rotation ticks, each row followed by its count of ticks:
The counts run from 0 to 527.
[  2.7  67.0 -40.1   4.0  36.7  12.4  27.8 -26.2   3.8  -4.2   4.9 -35.0
  44.2  -1.6 -16.6   8.7]
271
[-50.5   6.6 -48.1  19.1   9.6  15.2 -42.3 -22.4  12.3 -20.2 -21.0  26.3
 -11.3 -26.0  29.3 -25.9]
339
[ 26.0   0.3  -9.5  18.9 -25.8  -6.9 -50.0  10.8   2.9 -24.8 -60.0  15.0
  14.7 -33.0  20.6   8.5]
396
[ 43.3  18.4   6.1 -27.4  -1.3  -0.1  39.5  20.5 -14.0  22.8  38.5 -31.8
  -9.5 -11.5 -11.8  46.3]
526
[ 17.5  10.1  11.6 -11.6 -29.5 -15.9  18.5  20.8 -52.1 -21.1  14.7 -25.9
  34.9   9.9 -30.2  45.9]
481
[ 47.1  -6.5  -8.7   3.2 -10.9 -17.3 -16.1   7.3  -4.8   9.1 -16.6  24.8
 -48.1 -35.8  33.7  27.2]
78
[-10.4  31.5  -4.4  25.4 -11.2 -30.6 -36.1 -20.9  -5.7 -34.3 -52.5  32.2
  24.1  -8.5  15.5 -16.8]
390
[ -8.1  15.5 -53.0   4.3  -6.3  30.1   5.9 -30.4  38.2  11.5  17.4   6.6
 -47.6 -24.9  34.8 -21.0]
293
[  0.2  21.3   2.9 -22.9 -66.1  41.2  21.3  11.2 -22.0  -9.1   4.1   9.6
 -45.8 -22.7  -1.7 -36.1]
510
[ 20.5  24.9  -7.3  15.8 -55.5  13.8  36.8 -11.0  -9.0   1.7   5.0  16.8
 -41.7 -12.8  -5.1 -43.9]
507
[ 36.8 -39.0  11.5   7.2 -36.3 -18.8 -43.7  18.8   6.9 -12.4   3.3  22.4
  -4.8 -11.6  41.5  39.1]
407
[  5.4   4.7  20.4 -26.8  12.5 -15.3  -3.6   5.6  27.1   6.3 -21.5  27.7
   9.2 -38.1  62.5  30.8]
358
[-10.1  22.6 -35.5  41.0  -1.4 -15.9 -58.1 -13.2 -17.6  -7.5 -31.5  25.6
  40.8  -6.4   3.0  -6.2]
386
[ 30.2   3.7  39.1 -19.5 -45.0  -5.5 -32.9  34.1  -6.9  25.7  12.3  38.4
   4.6 -34.9  -9.1  -7.5]
140
[ -7.0  -1.3 -24.5 -14.3   0.0  56.9 -16.7  -0.6  23.6  35.0  36.0  14.2
  -3.8 -33.2  37.7  -5.5]
300
[ 17.6   8.6 -23.1  30.8 -40.5 -20.0 -39.1   0.1 -15.0  -8.5  28.8  -8.2
 -12.7   2.8 -56.9 -25.3]
172
[ 21.6 -21.3  -2.7 -18.8  -5.4  35.5  -0.5   7.0   0.5   9.2 -13.5   3.6
   1.3 -24.0  66.6  57.2]
32
[ -4.2   2.4  16.5 -11.7  -7.4 -47.9 -11.2  25.0 -34.7 -24.9  17.9 -35.2
   1.5  14.3 -56.5  36.4]
159
[ 16.5  14.0  33.5 -10.4 -58.5  17.5  16.0  23.2 -31.5  29.6  19.3  15.7
  36.5  -6.6 -10.3  22.3]
471
[-21.4 -34.7  33.2 -14.1 -26.9 -22.8 -36.1  28.3 -25.0  16.6  42.0  47.0
  18.9  -4.5  25.0  35.1]
416
[ 10.3  28.2 -11.0 -29.3  46.6  25.2   2.1   9.0  14.1  26.8  18.0  -6.9
  45.2 -25.3  35.4  37.0]
312
[ -0.7  -8.2 -39.0  17.9 -50.1   9.1   2.9   6.3 -43.0 -14.0  12.9  -4.1
 -45.4   3.5 -27.4 -24.5]
501
[-32.7  52.5 -42.3  -6.3  27.6  19.8  30.3 -28.0   6.0 -32.1  -8.0 -40.0
  19.2   5.9  -2.6   3.3]
274
[-28.8  15.5 -16.9  38.1  28.9 -52.3 -27.0 -17.4 -20.9  10.1  17.9  46.6
  32.7  -3.6   8.9   5.0]
378
[ -8.8  -4.4 -30.0 -19.2  -5.4  58.1 -20.9   7.1  20.2  31.1  38.2  14.4
 -13.6 -29.2  39.3 -14.0]
299
[  8.6  58.0 -24.6  -2.6 -30.5  17.2  21.6 -34.9  25.7 -41.0 -16.7 -37.4
  -5.4 -11.0 -14.2 -28.3]
230
[  4.9   1.7 -62.8  15.5  -5.2  23.8  -3.1 -18.8  39.3  13.8  23.3  -0.2
 -33.3 -23.0  42.9 -11.9]
292
[  0.0  31.5  17.3  37.1 -16.3 -31.0 -14.1   4.9 -42.6   1.8  -0.8  24.0
  64.3  13.6 -23.1  16.7]
430
[ -5.2  22.4 -11.0   7.1  -9.9   8.8 -22.1 -18.3  24.1   7.2 -36.3  50.7
   0.5 -42.6  51.4 -24.2]
347
[  4.2  37.1  12.9  25.8 -19.8 -40.7   2.6   0.8 -39.0  -7.6  -9.8  25.8
  68.2  10.6 -24.6  13.1]
431
[ 14.7   8.7 -28.6 -16.6 -29.0  11.9  29.4 -14.0  44.0 -27.0  18.5 -26.9
 -43.3 -11.6  22.3   2.0]
241
[  5.3 -15.4 -28.4 -34.4 -36.9  32.8  19.0  -1.9  32.5 -19.1  38.1 -42.0
 -35.3 -19.3  17.1   6.9]
244
[-41.3 -15.5  -5.2   3.9  37.9 -30.2 -43.5   2.1 -17.5  -6.6  28.1  19.2
  26.9   1.6  13.2  34.8]
373
[ 22.9  30.7   1.4  18.6 -14.6 -35.0  48.3   1.1 -35.4 -20.8  12.9 -16.1
  17.1  19.9 -32.3  32.7]
485
[ 17.7 -15.9   9.2  -7.0 -32.3 -36.1 -27.2   5.6   6.2 -42.7 -51.8  28.7
 -24.2 -21.8  54.7  13.3]
402
[ 24.4   4.8   1.2 -11.5  -4.4  19.3 -40.9  16.8  23.1  15.3 -28.5  29.2
  26.1 -45.1  58.0  19.3]
354
[-22.8  26.4  -5.9  10.3 -27.9 -19.7 -36.4  -9.6  -5.9 -36.6 -66.3  20.4
  16.7 -25.4  18.5  -8.6]
392
